In the data rows, the value 128 means zero.
Some points, one per row:
[143 169 131 134 179  64 163 140 167 156 112 141 142 114  95 144 154 159  85 151 130 123 118 126]
[118 152  89 130 124 133 112 137 152 122 112  96 142 114 144 144 105  96 134 109 153 157 158 152]
[119 147 121 144 139  75 163 156 144 171 112 148 142 168  84 144 154 134  63 144 121 123 131 151]
[157  79 121 151  94 141 112 138 109 117 165 150 142 114 121  91 105 105 144 122 122 136 137 109]
[104 124 122 122 139 132 112  75 119 130 112 123  87 114 143 144 105 140 137 127 121 142 143 108]
[123 153 133  85 153 116 112 110 136 144 112 145 142 114 124 144 154 130 114 126 128 141 137 146]
[156 113 156 128 135 119 163 138 120 147 165 142 142 168 112 144 154 143 116 146  69  71  72 109]
[153 115 154 127 137 131 163 141 119 135 165 143 142 168 120 144 154 142 117 143  62  68  57 118]
[ 75 135 125 107 152 134 112  99 153 141 112  99 142 114 156 144 105 122 138 101 151 152 160 148]
[103 136 132 112 136 144 112  62 120 135 112 109 142 114 140  91 105 125 137 123 131 143 132 114]
[120 141  92 129 116 134 112 141 156 114 112  96 142 114 149 144 105  90 139 101 152 152 157 147]
[128 131  82 139 123 144 112 126 140 120 112 110 142 114 145 144 105  92 141 112 151 152 144 138]
[118 110 144 130 108 161 112 118  96 121 165 138  87 114 129  91 154 141 150 148 123 133 119 106]
[116 138 115 102 151 148 112  81 113 125 112 128  87 114 154 144 105 125 143 122 141 151 145 111]
[166 146 161 149 126  92 163 126 124 126 165 188 142 114  90  91 154 138  70 133  98  99 131 115]
[127 164 140 132 131  85 163 174 136 164 112 134 142 114 101 144 154 129  84 148 141 129 106 153]
[125 125 156 126 160 123 163 127 140 132 165 160 142 168 116  91 154 160 139 163  95 106 105 134]
[136 142  52 142 117 141 112 133 142 100 112 109 142 114 135 144 105  80 133 110 167 154 151 147]
[170 108 150 140 127  77 163 129 153 140 112 159 142 168  63 144 154 171 108 192 111  77 119 133]
[116 143  90 127 129 134 112 134 154 115 165  89 142 114 144 144 105  96 130 103 154 154 158 150]
[150 104 140 165 139 101 163 174 121 153 165 154  87 168  81  91 154 147  78 197 132 122  74 107]
[168 103 139 161  92 137 112  99  88  90 165 140  87 168 131  91 105 146 150 148 110 113 121  76]
[152 112 146 121 144 125 112 149 118 146 112 156 142 168 115 144 154 146 121 143  67  64  84 126]
[136 188 138 144 165  86 163 154 158 131 112 124 142 168  93 144 154 147  64 139 117 122 123 159]
[121 143  96 118 130 148 112 129 141 133 112 100 142 114 152 144 105  97 148 116 150 142 134 144]
[136 101 133 157  73 159 163 116  80  95 112 162  87 168 131  91 105 118  94  90 115 110 141  84]
Here are 10 more points, each followed by its number:
[183 132 114 171  96  86 112 138 107 157 165 156 142 168  94 144 154 163  89 174 146  90 100 122] 0
[144 154 129 130 149  80 163 145 154 142 165 133 142 114  90 144 154 140  79 154 130 127 115 163] 1
[123 103 155 132 117 142 163 138 105 122 165 139  87 114 134  91 105 132 132 151 108 135 141  93] 2
[175 107 154 138  84 148 163 149  81 131 112 157  87 114 118  91 154 143 154 134 156 109 125  88] 3
[134  94 165 126  97 128 163 173 112 128 112 153  87 168 107  91 154 153 132 134 125 110 100 125] 4
[148 116 160 132 124 128 163 149 121 148 112 146 142 168 116 144 154 156 119 148  79  72  80 119] 5
[125  70 153 136 105 158 112 138 109 111 165 136 142 168 125  91 154 134 153 118  95 121 120 110] 6
[114 141 130 113 129 146 112  65 116 128 112 128 142 114 137 144 105 139 145 118 134 147 146 105] 7
[152 112 150 133 135 126 163 145 121 147 112 151 142 168 112 144 154 132 130 138  57  70  63 107] 8
[141 132 130 128  65 152 112 178 134  59 112 122  87 114 150  91 105 124 148 112 164 107 129 105] 9
Which three of these numbered points are nearest to each point below, looking only along the 2 directions in which the first points spread most? Their numbers follow each, nearest first.
[104 136 114 119 150 135 112 121 149 152 112  66 142 114 152 144 105 108 136 112 143 150 147 147] > 7 9 1
[134 119 132 176  87 140 163 160  97  43 165 135  87 114 114 144 105 108 148 127 132 153 147 120] > 9 2 7
[ 85 150 120 112 126 121 112  99 155 120 112  96 142 114 147 144 105 116 135 111 154 161 155 144] > 7 9 2
[143 133 143 143 175  66 163 144 135 155 112 143 142 114  93 144 154 144  74 144 123 114 108 135] > 1 0 5
[153 142 150 165  83 113 163 160 121 134 112 162 142 114  87 144 154 169  95 150 142  97 119 133] > 0 5 8
[136 143 141 124 126 135 163 159 112  99 112 134  87 168 133  91 154 166 118 146  99 119 121 115] > 4 3 0
Now 10 new points, numbered from 0 again:
[106 131 114 114 153 133 112 119 152 147 112  72 142 114 150 144 105 109 138 116 144 148 143 149] 0
[130 166 148 136 156  67 163 140 156 139 112 136 142 114  83 144 154 136  76 164 114 114 124 163] 1
[155  78 138 161  91 156 163 121 127 117 165 136 142 114 128  91 154 128 138 136 120 131 105 139] 2
[119 159 137  90 136 113 112 130 139 149 112 136 142 114 133 144 105 132 122 115 135 145 149 134] 3
[118 120 116 169  86 146 112 119  87  77 112 179  87 168 119  91 154 125 142 121 137 108 138  74] 4
[126 137  66 130 127 145 112 147 146 117 112 105 142 114 145 144 105  65 144 104 158 146 144 162] 5
[ 79 137 129 109 137 134 112  91 149 141 112 101 142 114 156 144 105 124 140 104 148 165 151 149] 6
[111 152 145  71 152 124 112 105 129 163 112 114 142 114 143 144 105 130 128 122 122 122 123 145] 7
[115 154 127  81 144 121 112 106 148 141 112 128 142 114 129 144 105 132 126 128 133 127 134 134] 8
[138 165 112 112 165  71 112 153 138 172 112 127 142 114  90 144 154 164  82 141 118 126 128 152] 9
Which three of these numbered points are nearest to each point below, looking only along the 2 directions in which the first points spread most? Their numbers follow each, nearest first.
[136  63 140 150 125 151 112 129 115 114 165 146  87 114 122  91 105 128 148 114 124 114 118 106] > 4 2 7
[103 130 108 116 151 133 112 122 151 154 112  74 142 114 156 144 105 108 136 108 141 150 143 150] > 0 6 5
[127 113 161 140 115 133 163 152 114 122 112 144 142 168 114  91 154 151 134 132 109  95 118 106] > 2 4 7
[105 132 111 119 150 135 112 126 149 149 112  71 142 114 149 144 105 107 139 109 145 152 150 152] > 0 6 5
[198 129 151 164 116  57 163 185 111 125 112 165 142 114  59 144 154 173  79 180 152  91 122 109] > 1 9 2
[ 84 142 107 122 133 127 112 107 149 134 112 106 142 114 149 144 105 121 129 115 156 162 160 149] > 0 6 5
